In the rows, 128 means zero.
Where one turn sends some rows of the set: a few examples, then the rows asked
K638: [142 111 102 176 135 118 166 134 131 109 120 129 121 125 143 125 119 136
 112 126 110 141]
K414: [125 120 117  69 112 135 157 154 142 146  93 115 155 133 166 115 155 109
 128 101 124 148]
K81: [152 118  99 152 129 132 153 131 152 105 126 128 142 108 154 107 102 126
 112 136  99 149]
K406: [149 132 113  84  99 127 141 141 106 123 123 117 152 100 150 117 156 168
 106  97 150 138]
K439: [145  97 116 138 146 139 138 120 180 144 147 114 114 106 117 114 114 128
 144 117 131 143]
K871: [105 126 144 131 131 145 126 127 134 107 120 141 118  92 156 122 103 147
 151 146 141 112]
K4: [122  89  99 130 137 116  85 130 147 188  96 111 159 121 130 112 153 118
 144 120 138  96]
K254: [119 124 134 114  93 126 140 121 131 111 105 144 114  90 110 112 104 136
 122 144 151 131]
K380: [148 111 123 105 127 137 138 144 110 127 147 118 153 166 146 110 182 135
 144 102 143 148]
K665: [ 95 121 131 137 139 134 133 135 121 111  98 137 126 113 170 123 114 115
 156 161 132 112]
K681: [117 129 115  94 154 112  84 145 120 109  97 108 167 150 117 115 177 124
 117 138 123  93]
K862: [111 130 136 142 130 140 122 129 126  92 134 129 123 120 148 121 113 118
 159 161 152 125]
K982: [101 142 141  89 124 111  96 151 149 146 107 132 158 147 123 120 139 143
 119  97 113  75]
K129: [150 117  75 142 116  96 132 128 136 120 114 105 146 110 144 108 103  90
 126 150 131 140]
K30: [116 125 104 137  80 137 102 118 156 129 118  92 136  79 126 129 143 121
  89 124 105 113]
K196: [101  97 124 145  96 133 109 123 169 145 105 116 130 145 128 123 152 100
 123 113  83 115]
K104: [163 133  92  88 132 125 131 113 116 104 113 114 178 130 171  88 150 117
 141 114 151 107]
K115: [129  99 113 140 104 119 123 135 107 167  86 128 149 133 107 103 169 107
  94 138 140  93]
K401: [132  95  89 165 139 112 148 116 115 149 103 143 137 106 142 115 126 153
 139 115 112 109]
K427: [145 147  89 114 142 117 122 140 132 107 109 107 171 124  93 125 177 139
  86 118 121  95]
K546: [130 100 122 153 105 118 102 107 150 117  98 148 138 144 128 124 167 118
 150 136 107  75]
K954: [128 127 120 112 161  99 156 148 128 117  85 123 145 131 156 117 157 151
 156  88 137  89]
K80: [149 156  95 104 140 106 141 144 133  80 113 105 177 131 150 101 145 115
 157 120 150 112]
K939: [136 125 119 101 138 120 159 110 129 124  88 135 137 148 147 118 156 143
 148  71 153 102]
K356: [134 118  94 114 106 127  84 115 173 156 106 128 169 101  98 104 126 131
 136 110 148 113]
K243: [147 142 133  90 152 124 137 152 170 121 143  97 147 109 152 108 135 144
 155  90 151 101]
K202: [143 101 113 162 151 136 157 143 152 134 136 113 120 112 161 117 116 127
 115 132 102 139]
K198: [108 170 113  98 128 137 102 143 141 122 141  97 168 120  98 132 159 128
 114 116 143  92]
K364: [147 114 128 112 154 101 106 156 149 140 120 115 150 168 117 115 168 137
 101 105 105  86]
K228: [132 152 128  93 107 130 152 151 122  94 128 115 158 109 130  91 139 158
 104  93 133 137]
K332: [147 123 103 140  99 131  85 111 146 105 128 105 150  91 133 124 161 113
 124 162 129  79]
K888: [120 107 132 153 122 125 128 137  87 137 151 117 118 125 138 116 136 118
 140 158 157 113]
K472: [131 116  84 147 113 102  90 121 132 146 103 107 154 130  92 127 153 116
 136 120 173 114]
K927: [132  97 108 163 102 129  83 108 125 109 130 112 144 133 120 110 172 132
 111 134 100 114]
K594: [146 122 114 122  86 139 114 126 143 142 120 120 160 126  82  91 151  95
  99 140 154 120]
K684: [107  97 129 113 132 160 138 128 136 149 108 145 145 111 147  90 125 102
 155 160 109 119]
K552: [137  96 139 119 106 151 112 131 152 184 120 133 145 112 104  90 153 130
 102 120 133  93]
K29: [133 159 108 100 121 125 124 154 175 147 132 112 178 133 118 119 140 115
  98 101 103  88]
K679: [127 127 131 122 140 123 153 163  95 106 135  97 144 157 137 101 174 130
 124 107 136 137]
K217: [151 133 124  84 139 132 141 128 149 138 134  81 131 116 163 119 145 120
 132  90 173 109]
K767: [115 122 140  82 137 136 155 171 134 135 106 107 157 128 166  85 147 126
 119 104 102 128]
K961: [117 123 132 133  94 131 114 122 186 145 113 110 118 102 127 147 146 107
 132 125 124  74]

K552 goes to K4
K129 goes to K254
K104 goes to K406
Now find these:
K196 goes to K546
K198 goes to K29
K871 goes to K202
K228 goes to K243

Where one turn sends some rows of the set: a few examples, then the rows asked
K433: [134 160 127 101 105 131 121 113 102 138 132 115 140 112 123 110 169 131
  83 144 119 155 123 103 134 127 120 153 173 163 102 152  98  72 157 163
 113 152  94]
K360: [130 155 114 106 128 138 116 109  82 170 129  97 123 144 140 144 150 133
  70 181 130 132 133  84 100 110 104 178 134 112 125 127  94  99 143 134
 122 162  72]
K222: [120 134 127 119 115 161 135  95 107 157 127 114 113 109 124 135 147 108
  89 208 119  98 112  79  99  92 117 140 122 129 135 104 143  95 146 119
 142  96 112]
K940: [115 138 162 105 129 170 101  93  64 153 136  98 104 151 158 174 124  71
 106 191 138 171 107  98 119 121 142 153 134 153 100 115 110 130 163 150
 109 128 113]
K947: [112 141 153  90  72 136 124 107 129 171 110 140 111 141 181 156 104  94
 115 112 131 139 124 151 114 106 124 130 152 101 138 128 129 103 138 147
 100 145 104]
K857: [124 128 109  82 151 149  94  89 108 141 133 108 131 110 180 128 121 137
  90 148  92 120 118  99  93  95 101 153 133 137  97 136 125  70 118 116
 140 135  71]
K426: [110 127 116 100 159 151 149 120 103 159 159 118 156 110 110  90 122 126
  99 131 136 149 113 133 115 120  94 106 125 147 122 158 150  94 137 159
  92 104 127]
K161: [126 133 109 108 155 162 110 125  77 130 147 124 147 104 125 110 137 131
 102 160 103 156 120 108 134 133 119 146 142 153 106 171 110  55 161 131
 148 117  99]
K674: [ 93 115 121  82 138 155 117 114  79 162 116 121  96 131 159 160 110  88
 116 149 123 119 102 137 119  89 123 119 147 134 150 143 122 104 108  74
 137  86 107]
K764: [105 143 121  79 148 137 144 126  80 113 127 122 123 133 129 111 143 102
 141 130 143 163 106 136 105  99 167 113 120 158 141 171 169  77 115 120
 108 109 127]
K5: [165 119 120  89 156 152 133 115  66 147 139 131 111 118 132 140 122  79
 119 111 108 191  82 104 136 124 145 127 121 178 110 150 128  98 128 143
 101 124  71]
K880: [100 122  85 111 152 149 134 116 107 135 146 125 110  84 153 119 115  98
  74 158 134 137 122 109 109 120 116 127 117 125 116 147 145  95  77 113
 144 104 114]
K295: [122 126 118 135 148 140 125 139  81 179 131  82 160 156 139 126 130 135
  89 174 112 155 128 122 110 119 126 155 116 111 132 139 101  79 132 132
 129 142 119]
K469: [105 130 130 129  97 132 173 143 104 117 142 103 145 151 146 183 156  87
  99 127 167 131 104 123 121 110 143 108 128 159 100 134 176  97 141 126
  87 147 124]
K149: [122 111 129  87 111 103 108 148  82 148 152 130 101 173 175 169 106  96
 130 140 105 136 118 128  91 107 158 139 133 150  90 117 115  77 113 143
  91 137  85]
K821: [121 145 130 116  89 170 132  79  90 163 131 143 127 126 155 178 157  47
  89 122 147 122 117 101  80 109 106 116 154 153 115 135 165  96 136 102
  98 111  95]
K405: [135 113 112  97  91 113 149 150 100 181 153 136 164 127 145 147 129 120
  72 168 133 130 106 129 127 116 118 142 126 109 144 128 143  91 150 153
  99 147 142]
K676: [128 191 139  76  96 160 149 132 115 107 140 129  95 114 158 157 134 117
 120 124 137 139 102  92 115 113 153 133 138 134 122 151 148  99 156 130
  89 141  71]
K357: [ 91 144 154  85 108 185 155 105  82 158 138  98  88 141 115 149 120 110
  85 157 119 124  69  82 102 114 130 128 112 153 146 125 124 118 163 105
 138 132  75]
K120: [136 165 163 108 106 158 107 116  71 139 152 137 112 130 148 141 144  84
 121 113 110 177  88  98  94  98 160 135 136 191  94 118 117  76 129 162
 108 132  90]
K765: [124 128 109  99 130 107 100 125 126 161 134  98 156 122 183 122 130 148
  93 131  99 153 102 121 114 117 130 151 159 133  95 138 122  80  98 131
 109 154 115]
K549: [108 135 123 108 120 159 156  80  97 130 148 126 128 131 146 163 129  63
 114 158 155 129 136  74 100 121 134 116 100 153 103 164 187  93 155  92
  98 117 109]
K542: [133 101 158  86 146 136 129 121  72 167 133  95 130 179 127 176 110  76
  95 159 133 160 105 132 139 100 137 132 104 153 110 141 110  89 157 168
 103 136 100]
K336: [ 97  95 117 140 121 151 184  90  96 152 159 140 133 143 135 147  84  80
  96 132 131 143 107 113  93 144 125 112 114 158 122 134 164  95 143  86
 109 127  94]
K497: [111 189 145  97 116 158 118 119 115 135 155 130 124  92 107 153 139 133
  73 152 147 114  93  92  92 132 109 136 162 150 109 120 125  83 153 127
  83 115  87]
K440: [120 106 131 149 121 152 168 117 108 175 141 136 151 124 150 176 122  81
 127  95 144 133 111 133 140 102 121 104 135 152 122 133 154  91 136 103
  94 121 122]
K482: [142 110 114  92 131 136 131  96  82 128 119 105  82 153 189 138 101  85
 126 160  86 153 127 114  95 128 136 131 122 154 102 114 126 124 114 130
 101 110  79]
K754: [ 85 119 133 120  69 135 154 107  94 163 154 121 115 150 130 167 164  85
  97 114 149 109 103 103  76 140 122 112 133 163  97 117 153 120 131 118
  98 149  93]
K166: [119 166 145  94  77 109 134 127 138 151 145 123 135 100 163 149 130 125
  68 112 132 106 130 113 103 119 125 126 107 129 107 134 112  79 104 138
 105 147 111]
K811: [ 86 111 145  92 105 136 137 114  88 181 137 135 125 154 108 125 117 108
 104 137 152 180  83 134 101 139 147 139 120 131 152 137 149 106 148 151
 109 170 132]

K120 goes to K149
K764 goes to K674
Now find these:
K765 goes to K295
K549 goes to K821
K222 goes to K497

Where one turn sends some rows of the set: a few examples, then the rows asked
K244: [ 95  97 121 138 159 162 132 119 133 120 105 109 120 121  91]
K788: [139 138 127  80 122 161 125  92 148 122 113  96  97 135 115]
K726: [129 120 104  86 134 135 136 112 174 150 133 153 166 138 119]
K388: [128 140 154  97 132 157 160  90 135 108 142 104 127 146 127]
K317: [153 133 105 127 128 106 127 126 116 156 107 149 130  85 155]
K323: [159 142 147  85 135 138 148 111 150 126 123  91 102 120 141]
K837: [112 118 101 120 132 130 141 111 135 132 150 162 184 125 125]
K189: [159 124  95 122 114 112 119 136 113 122 118 122 115  72 139]
K945: [100 133 103 105 114 132 135 138 160 150 128 166 162 147 123]
K169: [145 138 118 144 135 121 134  99  88 122 121 123 124  87 155]
K863: [150 133  97 138 122 104 118 143 114 125 120 119 122  81 150]
K422: [ 84 101 128 148 144 149 144 146 122 127 103 135 127 118  99]
K906: [109 124 102  96 101 136 137 138 153 144 125 171 153 135 116]
K94: [134 145 130  91 135 153 124  96 151 120 119  84 101 144 126]
K387: [107  93 123 147 151 142 141 145 123 106 115 105 120 101 100]

K837 goes to K169
K244 goes to K422
K189 goes to K788
Now find these:
K863 goes to K94
K317 goes to K323

